A single turn carries every row of the set below to another of its rows. Some are shown first; where does it send the rows asked next?
mesib: [ 10   1 -14  18  17   1  13 -19   2  -1 -15  14   2  13   6]
divof: [ 10   3 -11  19  21   1  11 -25   4  -1 -15  15   3  10   8]
delu: [ -9  -3   8  19  15  -1  -4 -11  11 -23   3  29  -2   3 -13]
Nul: [ 20   0   1  21  18  -3   8 -18   2  -7 -14  11  -4  -6  12]
seme: [ -3   3  -3  17   3  -2  -7 -20  11 -21 -11  31  -1  -2  12]
zav: [ -1 -17  -1  10  -3 -21   6 -13  16   0  -9  24   6   9  -9]
Gosig: [-10   7  -6  14   7  -2  -6 -27  13 -17  -5  28   6   2  -4]
Sozuz: [ -5  -4   5  19  13   1  -9 -10  15 -21  -8  33  -1   5 -12]
gilil: [ 23 -15  -3  25  14  -4   9 -21   9 -14  -7   4 -10  -8   0]
Fifud: [ 14 -12  -4  18  13 -21  11 -18  -7  -4  14  26   0   3   4]
tafon: [  7   2 -12  22  15  -6  -2 -21  -1  -3   5   2   6  11  -7]
bida: [ -2  -5 -10  19   5   1  16 -24  18 -22  -3  27 -17  -2  -2]
muf: [ 14 -14 -14  26  14  -2   9 -27   7  -9   2   0  -6   2 -10]
dakel: [  1 -20  -8   8   3 -20  14  -9   1  -9   8  25  -9   7  -7]
mafom: [ -7  -3   3  25   8   4  -4  -8  17 -15 -14  32  -5   7  -6]
pifit: [  0  -7  -3  21   2  -2   3 -21  19 -27 -12  28 -14  -2  11]
gabi: [ -8  -4   6  21   6   8  10  -9  12 -15  -9  26 -10  -9  -7]
rufo: [  6  -6   6  13   4 -28  -1  -3   8  -3   5  25  -3   9  -2]
berof: [ 22 -14  -3  19  14 -27   1 -15   2  -6  10  28   0   5  -1]
gur: [  7   3 -11  24  18  -3   1 -25  -2  -4   8   3   4   5  -5]
koni: [-12  -4   5  25  11   0  -2 -10   7 -21   9  24  -9   2  -9]
Reti: [ -2 -16   2  11  -7 -17   9  -6   0  -3  -7  22  -3   1  11]
tilig: [  3  -7  -5   9   4 -24   4  -5  -1  -2  10  26  -7  11  -5]
rut: [ 19   1   2  21  16  -4  11 -12  -1  -7 -11   8  -5  -3  14]
vogez: [ 12 -15 -12  23  21  -3   5 -31  14 -13 -15  14   5  16  -2]
gelu: [ 12 -20  -2  20  -4 -15   7 -21   5   1  -9  23  10  -6   8]
pob: [  3  -1   1  26   3 -10 -10 -19  22 -25   7  17 -11  -4  -6]
vul: [ -9  -2   6  25   7   5   7 -10  18 -14 -13  28  -8   1  -3]
dusep: [  8 -20 -10  22   5 -16  17 -21  -4  -2  11  22  -1   3   7]
Rem: [ 15 -15 -15  22  13  -5   7 -22   7 -10   3   2  -4   5 -17]
fases: [ 17 -17   0  24  21  -9  -8 -27  11 -22  -9  10   6   8   3]
munuk: [  5 -15   8  11   1 -28   1  -9  17  -5  -4  24   1   9  -6]
luse: [  5   9  -4  20   5  -5  -7 -13   9 -19   6  21 -13 -11  -2]
vad: [ 20 -14  -4  24  10 -26  -1 -18  14   0   4  26   3  12  -5]
besi: [ 15 -19   4  19  18 -12  -4 -24  11 -23 -13  10   9   7   3]
vel: [ 12  -2   3  21  21 -10  -9 -23  -1 -15   1   6   8   2   6]
mezun: [ 11 -10   2  19   2 -18   8 -22  10   9  -7  24  14  -1   4]
Kul: [ 24 -17   1  22  13  -8  10 -16   7 -17  -5   3 -10  -7  -3]
riro: [ 10   0   7  22  18 -12  -9 -19   1 -12  -2   5  11   6   8]
dupus: [ -5 -11  -3   9  -7 -16   7 -10   5   4 -11  25   4   6   2]
Nat: [  9 -26 -11  23  -3 -14  12 -21   1   0  -1  20   2  -1   8]
Res: [ -9  -7  -1  26   5   5  -1  -7   5 -18   4  21 -13  -2 -10]
rar: [  1 -24   0  11  -3 -20  14  -8   1 -11   1  23  -8   1   4]
nizaf: [ -7  -7  -1  22   4   7   4  -7   6 -17  -3  24 -12  -9 -11]
Lazo: [  0   8 -11  15   7   1   9 -19   9 -16   4  26 -14  -7  -6]
Gid: [ 13  -9  -2  24   7 -23   5 -21  16   8  -1  24  10  10  -2]
popu: [ 12 -19 -13  18  16  -3   7 -27  13 -12 -18  15   7  15  -5]
busa: [ -8  -2  -2  20   5  -7  -4 -28  24 -21   4  21  -1   5 -12]

muf turns into divof
Gid turns into Fifud
Where do these go?
pifit turns into busa
rut turns into besi
vul turns into delu
rar turns into zav

